Turns, then the turns between two rows, first turn first; the first pair answered:
X (before => after):
[-32  -3  -3  33  -9 -36 -28 -29  14  20] => [-19   0  10  22 -12 -59 -34 -13   8   6]
[-31 -44  14  -7 -17  35  13  -9  10  29] => [-16 -32  15 -22 -14  -5  21 -11  19  43]
[-30  30   8 -12  11  13 -39  18   9 -30] => [-46  29  -5   1   8  22 -29  -5  22 -10]
B (before => after):
[-40   8   4   5 -25  20 -36   2  24  37] => [-36  32  -8  12   9  -2 -53  11  20   6]
[ 27  -8  -8  22  21 -37  10  -3 -15   2] => [ 29 -21 -12  24  11  -1  29  -2 -26   4]
[ 14  14 -15  -3   8   5  29 -12  -1  15] => [10 12 -7 -5  7 -4 28 -9  6 19]
R (before => after):
[-30  13  25 -69 -48   9 -31  18  43  14] => [-55  30   4 -50 -36  30 -30  11  48  20]
[-39 -24 -15   0 -59  51  -6 -12   1   2] => [-13 -40   2   2 -76  25  -3  -9  -4   6]
[ -3  11   4 -53  22  28   5  34  -5 -13] => [-20  10 -22 -22  25  51  26   9   1  15]
[ -6 -24   6  16 -22   2  25 -33  18  49] => [ 24 -24  30 -24 -34 -38  10   1   8  16]
M (before => after):
[ 25 -25 -14  -7 -17  30  21  11 -11  -5] => [ 26 -30 -17  29  -6   9  16 -14 -14  11]
[-13  19  20 -27  -2  13 -10  35   7   2] => [ -1  18   6  22  39 -13   0  23 -20 -12]
[ 10  15  -7  -9  43 -30  -6   9 -18 -37] => [-25   8   4  23  11 -52 -28 -20  14  23]
Then:
(2 to 3 turns a pair)
[  7 -45  -3  41 -48 -24 -19 -27 -18 -30] => [-37  -8 -19   3 -36  41 -30  -8   5 -53]
M R R
[-31  37  -2 -13  13 -10 -22   8  17 -18] => [-12  24  10 -10  10 -52 -22   9   7 -19]
R X X
[-22  44 -24 -10  30  -6 -30   4 -15 -71] => [-54  52 -54  13  25   8   0 -31  13  -4]
X X
[  3  -7 -11  45  32  42   1  -9 -32 -28] => [ -8  -6 -12  41   1  -6  22 -39  11  56]
X B
[ -9 -24  16 -14 -49  30 -51  19  12 -23] => [ 12 -42   7  17 -29  48 -28  20 -17 -35]
B M B
[ 17  31  -4 -37  -6  -9   4  27   5 -40] => [ -6  18 -25  51  12  10  -4 -19 -13 -21]
X M
[-16  18  -8 -23  31  26   6  26 -16 -53] => [-28  23 -13  33  35 -50  -1 -22  -1  11]
M X
[ 23 -31  10  42  -5   7  15   0 -38   6] => [ 15 -37  12  13 -25  46  29   5 -24  19]
M M X
[ 17  15  12 -43  -9   3 -11  35   0 -25] => [ 27 -34  10   5 -38  11  21 -15   6  43]
R R R
[ -4  30  -9  -2  51 -35   7  12 -21 -30] => [-50  38  -9 -27  19  24   6   5  30  10]
M M R
[ 27  -4  13   7   7 -55 -11 -22 -18 -16] => [ -6 -18  -2   6 -28  37   7 -39  11  28]
B X M
[-55  58 -10 -62  11  -9   3   3  48  -6] => [-46  55 -11 -59  14  17 -14  20  25 -51]
X X
[ 45 -15   2   6  40   8  36  23 -61 -29] => [-12  21  -3 -28  43  44  17  42 -24 -38]
B R R
[ 18 -29  50 -49 -86 -26  -4   3  24  41] => [ 71 -37  14   9  11 -26   4  20 -64 -67]
X M
[ 24 -10 -28  44  44  22  52 -33 -21  27] => [ 26   6  19  -2  -2 -58  22 -27  12  71]
X R M
[-40  50   4   4  22 -45 -39 -52  25  25] => [  4  37  47 -53  -4 -63 -48  -2   1 -21]
R X M
[ 23 -26  14   2 -18  10  10   0 -20 -30] => [ 14 -16  -1 -10 -23  28  31  -7   0   5]
X X M
[  9 -10  45 -38 -37  10  28   1  18  15] => [-32   8  24  29  -8 -19   3 -43  27  41]
R M M
[ 20 -37  30  45 -53 -24 -20 -30  -1  38] => [ 35 -36   1  46  -1  44  15   4 -48 -35]
M X M
[ 52  -1   7 -30  15 -34  29  11   2 -27] => [ -4  24  12 -60  -8 -14  -3  12  40 -15]
M M R
[ -2  21   0 -19  15 -23   9  15 -39 -78] => [-35  -8  -1 -21 -54  35  28 -27  18  23]
R R M
[-37  10   2  -5  11  -9 -53 -13  21   9] => [  9  -7  22 -62  -5   8 -21  21  -7 -25]
R R M
[ 13 -37  -4  36  -6  21  37  -5   6  14] => [ 36 -32  14  10  -3 -30  38  17   6   8]
X X
[-35  12 -10  40  17  10 -37 -16  -3  -9] => [ 22 -25  19 -20 -30  26 -12  12 -19 -18]
B R M
[-56  25 -28  49  19 -18  -1 -39  24  77] => [-21  34   2 -79 -14   4  37  20  40  64]
M R X
[-28  25 -16  25   5 -46   9 -18  20  31] => [  4  23  13 -25   4 -63  -7  27   0 -20]
X M M
[ 22 -24   5  24  -7 -14   3  -8 -24  20] => [-19  17   3 -21   5  31 -15  20   2 -15]
M R R
[-14  -1  10 -36   3   0  -5  31  12  -5] => [-17 -15 -17  22  25  11  26  -7   9  22]
R M R
[ -2  -7 -43  59  44  61  17  -5 -47 -65] => [-68  23 -12  60 -14 -37 -45 -46  28  31]
M B
[ 10  38  44 -64 -18 -11  -7  31  29   7] => [ -9  39   3 -29  21  66   1  32  10 -38]
B X
[ 24  -5 -42  45  31   0  38 -26  -6  46] => [  7   1  -2 -46 -39  24  30   3  36  58]
B M
[-22  63 -13 -53  19 -33  30  11  31  16] => [ -1  56  -7 -35  43 -32  17  23 -11 -43]
M X
[ 12  14  -2  33  56  21 -14   9 -31 -39] => [-40  17   2  10  -8  43 -22 -17  26  37]
X M
[-31  -3  -4  10  -5  84 -22 -12  12  14] => [-26  -5 -23  49  22  73 -18 -17  -3   9]
M M
